One turn moves each row of this set onto another row. After a few examples, where does it send each row asked below?
z_371: [ 16   7  10 -13 -11  -4   1 -12 -16 -15  -9  15 -10  -4 -23  -5  11 -11
   1   5  19 -10  -4  -3 -17  -6  -1   5 -14   7]
z_992: [ -4  -9 -33   7  16   2 -17 -13 -11 -21  19  14  14  -4  -4  15  -5  15
   3  -9  -9  -4   3  29   6 -12  19   0 -17  10]
z_964: [  0  13 -17   1   6  -6  14  -5  -3 -21  22  -6 -12 -13   0  22 -15   5
  11  -5  20  -7   3   7  -8  -5   7 -16  19   4]
z_565: [ -1  -3  -2  -2   1  18   6   9 -22  -1  11  12  -9  17   1   8  13  -1
   5 -21   2   1  -9  13  -3  -8  14  30  11  23]
z_743: [ -1   1 -16  24  -6   6  -3  -9   8  10   7   8   7 -11 -10  -4   9   3
   8  21   6   7 -13  17   8 -18  12   7  -8  12]
z_729: [  3  13  10  11   0  -3 -27  -5   5 -30  32  -3   5  -4 -19 -15  -6   2
   0   1  25   1  12  10  22  10  12  -4  -6   5]
z_429: [ 18 -19   3   4 -15  19 -10 -11 -27 -19   4  14  12   9  -2 -14  -1  20
  -4  -6  -6   3  -2   6  16  -9  -8  12 -27  -9]
z_934: [ -1  -1   4   9   4   3   4  -4 -31  -1   4   7  -3 -15  -6 -11  18 -14
   1 -21  -2 -15  -8 -17 -19  -2 -14   7  -3  -7]
z_931: [ -3  14  -2  15  -7  10  -2 -12 -25 -22  -8 -12  22 -28  10 -13  12  14
   9   0  20   3  -5   3  -8   8 -10  13   8  -3]
z_56: [ 12   4 -21  -5  -6   8   5  -7 -34 -29  37   7  -5 -12   6 -11   7   8
 -17 -14   0 -18  20  14  -1 -22 -11   8   3  -4]
z_631: [-11  18 -14   7 -13  -2  -1  12  -3  -4  12   8 -16 -13  18   9   3  23
  -3   0  21  -9   3   8   2 -27   4   1  16 -15]
z_915: [  5  17 -13   8   2   2  -2  -7 -13 -17   9 -15  17 -33   7  -7   8  15
  14  -3  13  15 -18   3  -1  -7 -10   7 -18 -12]
z_936: [  8   3   5   1   8 -10 -33 -15  -6  -9  29  -5   7   0  -6  -8  -7   6
  -2   8  25  -6  12  13  27 -13  -3 -14  10   0]
z_531: [  1   1  -5  -4 -11  25  -8   2 -30 -10  -5   6  -6  -4 -14  -8  11 -13
 -13 -14  19 -14  -8  -5 -19 -12 -19  -8 -10  -5]
z_680: [  9  -2  16  14  12  -1 -27  -6 -21 -24  22  -2  -1  11  -5  -9   3  -3
 -18   4  22   0   9  15  30   8  10 -12   3   5]
z_28: [  0  -8  -5   8   7  35  -6   0 -19   9  15  -2   5  17  -2  13  -1  -4
  -6 -10   2  -4   8  21 -18 -18  16  23  -1  10]
z_491: [ 21  13 -10   1  -8 -14  -3  10 -22 -15  29  19  -1  -6  -8 -17  -5  10
  -3  -1   3  -2  16  30  -7 -20  -2   5  -2 -20]
z_690: [  4   8 -17   0  -4   4 -13  -4  -3  10  11  -9  -7  29 -12  19  -6  -9
 -13   2   4  -3  10  15  -1   9 -12  -2  -2  -9]
z_908: [  0  11  -4   5   6   7 -27   5  -7 -22  -1 -24  -2  -7 -15  -7   3   3
  12 -19  -7  -1 -13   8  -3  23   3  -5 -13  12]
z_950: [ -3   0   3 -15  19  24  -7  12 -19 -17  14 -21  -6 -18  -6  -6 -10   6
  -1 -17  26  -5  20  15  -6   2  16   9  14   6]
z_700: [  0  13  -8   1  18  12 -35   4 -29 -31   0 -17  -5  -4 -17  -1   9  11
   6  -6   7 -13  -8  -5   9  21  -3   5   7   9]
z_16: [  0  24  -1  10   8   3  -5  -7 -26 -39  -3   2  17 -32   8 -13  19   5
   4 -12  19   1   2   8  -3 -13  -3  13 -16  -7]
z_265: [  3   8  11  -4 -18   8 -22 -10  -5  -7  10   2 -20  20   2  15  14   3
  -9  -2  22 -23  10  -3  14   2  -1   8   0 -11]
z_473: [ 14   2  -1  17 -10  11 -11  -4  -7  13   6   0 -18  12   1  11  -3   1
 -10  -7  10 -14  33  -6  14   6 -12  10   2  -4]
z_84: [  8 -14   2  12 -16  18 -12 -10 -26 -27  12  18  34  14   0   8  -2  18
 -11   0   9   0  12  14  16  -3  -7   9  -6  -5]
z_85: [  6  -2  -5  22   6  22  20   4 -17  -9  15   9 -10  17 -11   5   7   9
  21 -19  -1   4  -1   7 -14   2   4  23 -10  -5]
z_758: [ -8   7  -2  17   2  -7   0   7 -13  -8  15   2 -12 -19  15  20 -18   2
  -1  -6  39 -14   0   6   2 -21  -8   7  11   2]
z_789: [  4 -12  -6  -6   9  -7   2   9 -32 -20  30  22  10 -14  -3  -1  -2   4
 -29 -16  -1 -15  15   5  10 -11 -10   8  -6  -9]
z_952: [  1   5 -11  34   7   3   2  -7 -14   5  -1   4  -2 -11  10 -11  10   4
  -7  16   5  11 -11   8   0 -15  19  -8   8  13]
z_202: [  3  -1 -34  20  17  15 -21  -4 -25 -14  16  17  13   3  -2  17  -2  30
  -5  -1  -8 -10  -8   8  -1 -18  13   6   1   7]
z_711: [ -5   0 -32  16  15  15  -9  -4 -11 -14  29   3  14  -3   9   7 -13  26
  -5 -19  -1 -13 -13  19   1   4  24   9  -3   9]
z_486: [  6  -3  -3   2  -9  14 -13 -17 -16 -32  16  15  19  12 -10   9   0   4
   1  -5   1  12  13  -4  24  -3  -3   6 -29  -8]
z_71: [-19   1 -10   5  20  19 -22   3 -10 -17  -7 -17   4   8 -23   5  16   5
   8 -21   5  -5   0   7  12  16  -3   3   0  15]
z_747: [  6  23  -8  23 -13  10  -5  -2   0   2   1   7   3  -8   3   1  -1 -14
  -3  20   1   0  -7  -5   9 -11  15  -3   5  15]
z_407: [  4   8  -7 -16  22  11 -18  12 -17   1  16   8   2  -7  -4  -7   3  16
 -11 -35  33  -2  15  16  -5   8  16   7  10  -5]
z_943: [ -5   2 -12 -12  29   1   3   7 -15 -20  13  -1   1  -6 -13   3  -3  19
 -14 -15  37   2  11  17  -3  12  -2  23 -19  -8]

z_491 moves to z_85
z_700 moves to z_680
z_71 moves to z_936
Now find these:
z_915 moves to z_908
z_950 moves to z_265
z_56 moves to z_565

One turn moves each row of this set onto another row. After a few examples, where does it send each row asked below?
z_113: [ -8   3  21 -15   4   1   8 -10  -5  -1  17 -19   2 -14  -5  16]
z_214: [-22   7   0 -10  17  -1  10  -9 -18  18   0   6  14  -8 -24   6]
z_47: [  6  16 -11  10   7 -13  -5  11 -24  -9  -7   8   4 -21 -10  -3]
z_420: [-12 -12  24   8  14  -5   0  -7  -6 -13  13   5   8  -5 -18  11]
z_20: [  1 -10  17  14  -1 -14  18 -14 -10   6   1  10 -13 -30  -4  11]
z_366: [ -3 -18   9  -7   9   2  -7  -1 -19  15   6  36 -10  -3  20  -5]
z_833: [-18  -2  16  -1  22   2  -7  -5 -20  14   8  11 -17   3  23   9]
z_841: [ 10   2  14   0  22   5  -4   2 -32  -2   3  11 -13   1  27 -11]
z_336: [ -7  -1  14   9   5  -5  -6  32 -23   4   8   3  11   0   0  -7]
z_795: [ -8 -12   0  -4   9 -11   9 -28 -13  29   9  -7   0 -12   9   7]
z_120: [ 10  18   6   6  18   7  -5  -4 -12  -3   7   0 -26  -7  16  -8]
z_77: [-12   4  -2  -3   7  -1   0 -17 -15   0  -4  26 -22   4  -4  23]
z_39: [ -6  -3 -19   4  -1 -17 -18  -2 -14  12 -12  -4  -1 -19  12  -6]
z_993: [  4 -12 -18  12   8  10  -2 -15 -12  11 -11  12 -17 -14  13   7]
z_810: [ -3 -12 -12 -10  20  17   0   4 -19  -8 -16   1   5 -17  18  -8]
z_114: [ 18   0 -13  -3  -1 -15  -6 -11  -8  -4 -10   8 -25  -3   2 -11]
z_418: [-15  14  15  10  -6  -4  -8  -1 -12 -25   9  15   4  -7  -6   3]
z_445: [  9  25  -1  -5  -9  -9   7 -15  -4  11  -3  25   6   3  11 -10]
z_606: [  6  26   1  11   0 -10  15 -10  -7  -3 -11  19   2   4 -12   9]
z_672: [ -7   6  -5 -11  16  17  18   2 -31   1   7  17  12   5  11  10]
z_801: [ 13 -16  10  11  -2 -15  15 -29  -2   2  -1   6  -7 -11  -6   9]
z_261: [ -6 -12  20  -4   5   6  -4  -6 -37  -8 -24  13  17  -5   7   0]
z_133: [-19  -2  -1  -6   5  20   4  13  -7  -1  -4   4  15  -2 -13 -14]
z_18: [ -7 -23   5  -8  15 -22  12 -14 -10   0  -8  15   2  -5 -10 -21]
z_360: [ 14  31  -2  14   6  -8   5   2 -27   2  -5   9  11  -4   5  -9]
z_587: [-10  10  10 -23   1  19   5   1 -18  -5  18   0 -16  -9   5   7]
z_502: [ -8   6  -1  -9 -11 -11  -4  -5   7 -10 -27   1   2   6  -5  -3]
z_234: [-12  -2   6 -17  19   3  12  -9  -3   2   8  -5  14   7 -21  -5]
z_702: [-12   4   5 -11   8 -11  16 -23  -6  25   2 -13  -2 -15  13 -10]
z_817: [-14  -2  35   6  11 -13 -11  -3  -4  -2   4   1  -7  -1 -14  -9]
z_415: [ -3 -17   6  19   2   0   4 -10 -15   5 -12  32  12   0  16   5]
z_466: [  4   5  16  -1   3 -22   6 -22 -15 -11  10  25   8   4  -3  13]
z_253: [-22 -11   5  -6   1   5 -12  12  -6  23  -9  -7 -13  -8   5  10]
z_712: [  7  -9   7  -5 -20  -4   1  16  -5  13 -12   8   8 -26  11  -1]
z_799: [ -3 -16   6 -19  -4  -5   4  20  -7  -1 -25  -9   8 -11   3  -1]
z_250: [  8  18  20  -4 -10  -5   0   4 -41  10  -8   3  -1 -13 -10   9]
z_4: [  4  12  24  -1   9  19   1  -9 -22  16 -13   1  -6  12   5 -16]
z_213: [ -2 -11  10  -3  -1  -4   8   1   6  10 -12  -6  30   0  -3 -12]
z_402: [  2 -26   4  -7   5 -26   2 -12  -6  12  -3  -4   3  -3 -10 -15]
z_796: [ 13  15  19  -3  -8   5  11   5  -7 -21   1  -2   1   4  16   0]
z_647: [  1 -13  20 -15   9   6   9   2 -16  27  19  -1 -11  -8   6  14]
z_12: [ -6  -4  23 -21   3  11  16 -19  -4 -12  -7  -5  -3 -15   1  15]
z_867: [ 18   2   1 -16  -4  -1  15   0  -4  19 -10  10  -9  14   5 -18]
z_598: [ 14  -8   2  -3   4   9  10  18 -29  -2 -18   0  12 -21  14  -2]
z_556: [  1   4   9 -10 -15 -24  -6   4 -25  17   3   3  -2 -18  21  12]

z_213 moves to z_466
z_47 moves to z_120
Now find these:
z_12 moves to z_214
z_606 moves to z_833
z_4 moves to z_261
z_133 moves to z_418
z_712 moves to z_445
z_113 moves to z_234
z_796 moves to z_672
z_801 moves to z_795
z_867 moves to z_415
z_841 moves to z_598
z_20 moves to z_702
z_39 moves to z_114
z_502 moves to z_77

